(in the rows, 128 means zero)
Y: rows in 4 groups, each row roughly a mix of its group's directions (some rows in no group)
Y (170 x 11)
[[137 128 151 141 137 137 117 153 191 102 120]
 [143 134  92 108 125 165 113 140 156  95 154]
 [129 177 161 127 170 130 127 125 145 156 129]
 [130 140 140 129 119 105 114 104  91 146  73]
 [138 127 153 119 114 123 125  85 148 105 178]
 [123 170  98  96 148 136 111 112 142 109  95]
 [123 125 135  94 149 118 119 169  92 166 119]
 [117 109 162 148 109  85 149 135 109 145  97]
 [131 143 118 143 131 115 140 122 122 196 102]
 [112 147 118 107 112  93 101 120 137  92  89]
 [138 137 119 106 128 162 100 114 161  79 129]
 [131 160 109 134 127 119 136 130  65 108 108]
 [102 142 166 155 104  99 107 132 102 145 106]
 [135 128  87 116 157 165 138 129 145 143  87]
 [134 116  91 110 134 161 101 120 151  86 114]
 [127 111 136 168 102  82 153 126 110 149 142]
 [157 159 141 122 126 156 124  96 161 131  91]
 [136 138 149 142  79 115 161 118  88 133 115]
 [160 137 138 139 145 100 122 112 124 182 101]
 [144 145  97  84 159 140 112 113 135  99 107]
 [102  98 115 101 126 157  84 114 149 120 109]
 [116 142 153 127 144  91 151 173 105 150 115]
 [136 116 165 134 112 110 129 145 133 107 186]
 [146 120 144  77 162 128 140 135 110  89 126]
 [138 127 156  99 127 101 115 126 153  95  84]
 [100 115 156 131 106 125 139 118 163 150  82]
 [129 103 116 118 156 180 122 162 132 151 144]
 [147 149 132 107 171 124 171 128 137 112 160]
 [148  93 131 138 129 122 165 150 110  99 168]
 [161 160 145 116 166 116 156 141 123 164 123]
 [131 144 159 111 153 144 120 133 161  90 164]
 [135 139  79 116 118 127 119 111 119 173  96]
 [137 152 182 122 147  92 144 127 121 156 133]
 [126 129 103 149 110 105 138 128  95 175  96]
 [129 118 147 119 158 144 164 152 114 163 166]
 [130 155 150 100 135  83 128 149 123 149  90]
 [131 109 132  88 121 113 119 132 140  83 170]
 [155 131 152 137 165 104 153 131 119 155 167]
 [124 130 142 127 144 143 123 134 172  88 174]
 [122 114 150 134 137 151 144 145 184 119 163]
 [134 115 149 133 129 133 138 137 129  95 194]
 [126 110 136 134 108 151 131 157 129  99 185]
 [151 103 120 129  87 146 140  99 153  96 107]
 [148  96 153 151 138 118 159 142 111 166 154]
 [119 138 144 163  77 114 120 117  95 144 111]
 [123 141 163 164 117 113 129 141  96 168 106]
 [109 156  62 131 130 127 101 135 132 136 126]
 [134 120 155 102  88  92 126 159  99 139 132]
 [126 147 112 112 163 109  85 125 170 125 143]
 [ 97 153 107 106 120 135 107 122 112 114  75]
 [111 117 139 133 115 141 114 136 140  62 153]
 [ 92 102 129 118 131 100  92 146 112 111  91]
 [ 95 139 125 107 131 120 111 122 119 127 193]
 [145 138 150 113 156 166 123 138 166  94 146]
 [116 106 164 149 143  96 151 143 118 110 168]
 [158 118 112 123  65 123 127 101 140 135 118]
 [134 166 141 103 136 122 101 128 115 123  73]
 [116  87 113 139  73 144 105 126 140 142 137]
 [128 127 131 122 120 105 110 117  79 133  75]
 [143  98 134 112 168 158 163 145 142 150 143]
 [119 177 134 108 157 114 139 137 100 101 103]
 [110  97 147 171 109 157 124 109 154 119 150]
 [163 135 143 112 170 126 164 130 129  90 135]
 [147 108 122 131  99 164 125 116 179 102 129]
 [118  92 116 137  74 118 106 122 125 158 113]
 [133 103 122 133 177 143 114 122 154 174 129]
 [149 140 183 133 160 126 138 136 139  95 147]
 [121 139 143 173 132 129 159 145 117 162  91]
 [160 113 123 146 154 137 146 131 127 175  89]
 [121 143  97 152 124 118 152 145  80 149 100]
 [ 89 142 153 149  91 120 117 135 130  88 147]
 [108 116 125 179 100 145 120 142 131  88 113]
 [152 142 183 161 133 111 156 120 125 140 117]
 [171  92 134 148 104 139 170 121 131 114 137]
 [ 81 110 132 132 143 125  81 128 137  93 135]
 [146 132 136 165 147 131 110 121 160 147  79]
 [128 120 103 126 126 106 130 148 104  84 176]
 [ 86 134 122  90 140 148  95 137  97 115 145]
 [113 116 110 105 108 159  99 124 161  85 129]
 [126 116  99 104 123 156 131 141 156  81 156]
 [ 94 145 147 142 134 110  80 134 162 144 111]
 [102 111 150 174  84 124 122 138 138 140 151]
 [125 171 128 130  84 117 130  90 136 109 105]
 [ 96 130 142 112 156 126  95 125 143  76 120]
 [105  90 103 135  81 135  99 124 128 139 105]
 [122  88 114 117 146 167 118 160 130 112 161]
 [137 144 172 167 122 103 114 119 141 165 128]
 [124  96 141 119 161 152 101 153 126 166 153]
 [107 136 100 100  99 112 103 125  97  95 104]
 [145 114 139  81 166 117  99 135 151 108 115]
 [135 135 121 106 121 130 151  89 135  68 134]
 [ 93 134 142 145 141 120 152 127 158 176 153]
 [130 134 173 132 161 111 139 135 129  97 170]
 [129  99 138 147 103 130 134 135 130  88 180]
 [107 127 145 146 123  87 145 121  99 171 105]
 [104 104 131 168  79 127 116 131 138 150 150]
 [116 103 143 106 174 143 107 154 104 106 109]
 [ 92 126  85 140  91 152 130 130 139 159 127]
 [125 137 141 158 105  87 131  94 112 160 105]
 [134 124 169 174 152 103 127 126 139 134 162]
 [141 121 161 172 114 130 126 101 135  95  97]
 [123 119 124 150  74 138 142  97 115  91 128]
 [120 137 140 126 166 168 153 160 101 129 102]
 [144 118 156 162 138 146 165 138 136 172 142]
 [165 124 136  93 123 126 163 114 115  83 124]
 [121 124 133 142 122 104 182 155 126 169 136]
 [114 104 175 157 142 108 144 145 119 163 130]
 [139 103 170 146 126 109 147 145 102 114 167]
 [117  85 146 160  87 132 129 144 127 131 161]
 [153 152 168 146 168 104 124 134 140 157 121]
 [144 143 149 111 156 164 124 153 168 125 156]
 [146 135 171 138 143 114 153 130 162 167 145]
 [154 122 115 119  96 174 150 108 148 109 154]
 [ 80 110 136 147  88 130 102 123 151 145 141]
 [ 97 115 116  97  68 119 121 121 114 113 126]
 [140 124 146 166 106 117 139 137 106 160  82]
 [150 102 159 165 128 109 165 139 114 146 150]
 [119 139 160 114 171 138 141 131 173 139 153]
 [129 128 156 148 114 105 140 105 116 168  83]
 [126 130 103 154 133 136 159 136 112 182 101]
 [158 124 137 126 123 158 141 119 170  84 149]
 [114 118  95  79 142  89 118 139 119 141 108]
 [150 174 145 126 143 109 145 112 154 112  91]
 [124  83 148 138 133 164 148 152 152 117 156]
 [129 137  72 110 110 154  96 109 126 131 111]
 [154 150 141  94 138  94 135 116 101 165 111]
 [121 117 125 138 124 136 145 131 145 201 130]
 [133 114 134 147 136 105 165 155 113 125 180]
 [143 128  94 101  84 129 164 133 107 151 123]
 [161 135 144 128 182 110 150 139 137 155 112]
 [117 107 117 114 163 146  99 128 174 112 155]
 [ 85 105 126 136 106 142  90 143  91 141 125]
 [142 135 164 132 126 111 136 133 108 152  69]
 [161 141 128 134 182 108 139 116 122 165 123]
 [119 109  91  94 140 173 102 135 116 113 122]
 [ 99 168 145 115 165  98 138 134 120 114 157]
 [127 142  78  92 133 148 116 100 104 108 126]
 [124  90 118 135  75 142 104 110 156 137 125]
 [110 120 125 133  92 128  92  81 159 141 124]
 [112 155 109 130 171 114 126 148 165 122  94]
 [136 174 132 146 140 146 148 144 126 160 169]
 [131  81 100 124 140 179 127 145 134 142 132]
 [166 136 118 105 178 132 136 120 126 142  91]
 [151 165 155 129 148  95 140 132  91 123 103]
 [150 142 147 126 117 102 122 118 157 178 161]
 [126  87 102 145 116 175 130 135 119 114  96]
 [105 152 142 137 145 103 157 134 105 124 180]
 [150 112 114  94 149 149 160 120 145  86 145]
 [145 108 122 118 149  97 148 135  83 164 107]
 [153 129 119 113 146 119 146 121 104 189 112]
 [ 97 108 122 169 105 154 120 144 111 164 117]
 [165 140 123 153 107 132 162 147 145 170 114]
 [151 112 122 119 179 142 106 137 173 131 120]
 [112 124 113  98 118 122 155 143 144  70 144]
 [139 114 153 159 138 108 159 139 106 172 151]
 [114 118  94 149  74 152 136 123 113 102 131]
 [117 148 176 145 131  94 153 137 109 148 153]
 [132 123  93 105 119 157 101 123 144  79 140]
 [140 172 131 114 162 115 118 115 124 100  88]
 [151 129 140 145 147  99 155 129  94 176 131]
 [119 174 141 131 137  87 133 143 100 141  96]
 [168 115 145 156 100 124 127  98 115 141  90]
 [112 108 141 155 118  88 145 151  97 164 128]
 [174 142 133 101 106 110 144 107  90 110 134]
 [112  86 109 124 126 156 135 149 153 110 169]
 [127 106 108 138 100 138 108  96 160 157  93]
 [125 121 103 136 121 148 157 169  79 123 142]
 [125  89 141 136 127 165 159 131 110  89 108]
 [132 144 151 161 105 120 163 122 134 171 154]
 [118 114 104 114 105 129  97 117 127  80 165]]

which group is each row in? (one row of each group first)
[111 127 118 113 114 152  88  90 166 139 108] => P
[182 107 131 113 165 118 135 121 112 155 116] => A
[113 158 125  88 149 140 105 140 148  83 129] => J
[123 127 143 133 126 120 127 102 191 112 160] => W

[158  98 159 127 127 109 140 111 139 119 179] => P
[122 117 170 179 116 105 138 140 118 138 152] => A
[153 107 134 129 177 123 128 111 156 169 125] => P
[151 111 102  93 147 153  99 111 165 124 116] => A
[128 120 147 144 125  72 135 156  92 147 128] => P
[124 110 100 109 157 150 121 144 117  89  88] => W
[130 118 131 152  63 136 154 110 109 137 129] => W
[117 124 179 155 136 127 157 119 158 136 159] => W
[ 97  96 119 147  93  87 150 127 109 140 127] => J
[ 95 123 115 151  64 125 121 134 110 133 132] => A
[130 145  98 120 120 168  99 120 158 163 109] => J
[141 152 153 154 128 100 155 145 112 131 176] => P
[144 161 130 130 176 131 154  97 142 100 119] => P
[148  99 106 119  79 144 114 100 133 101 118] => W
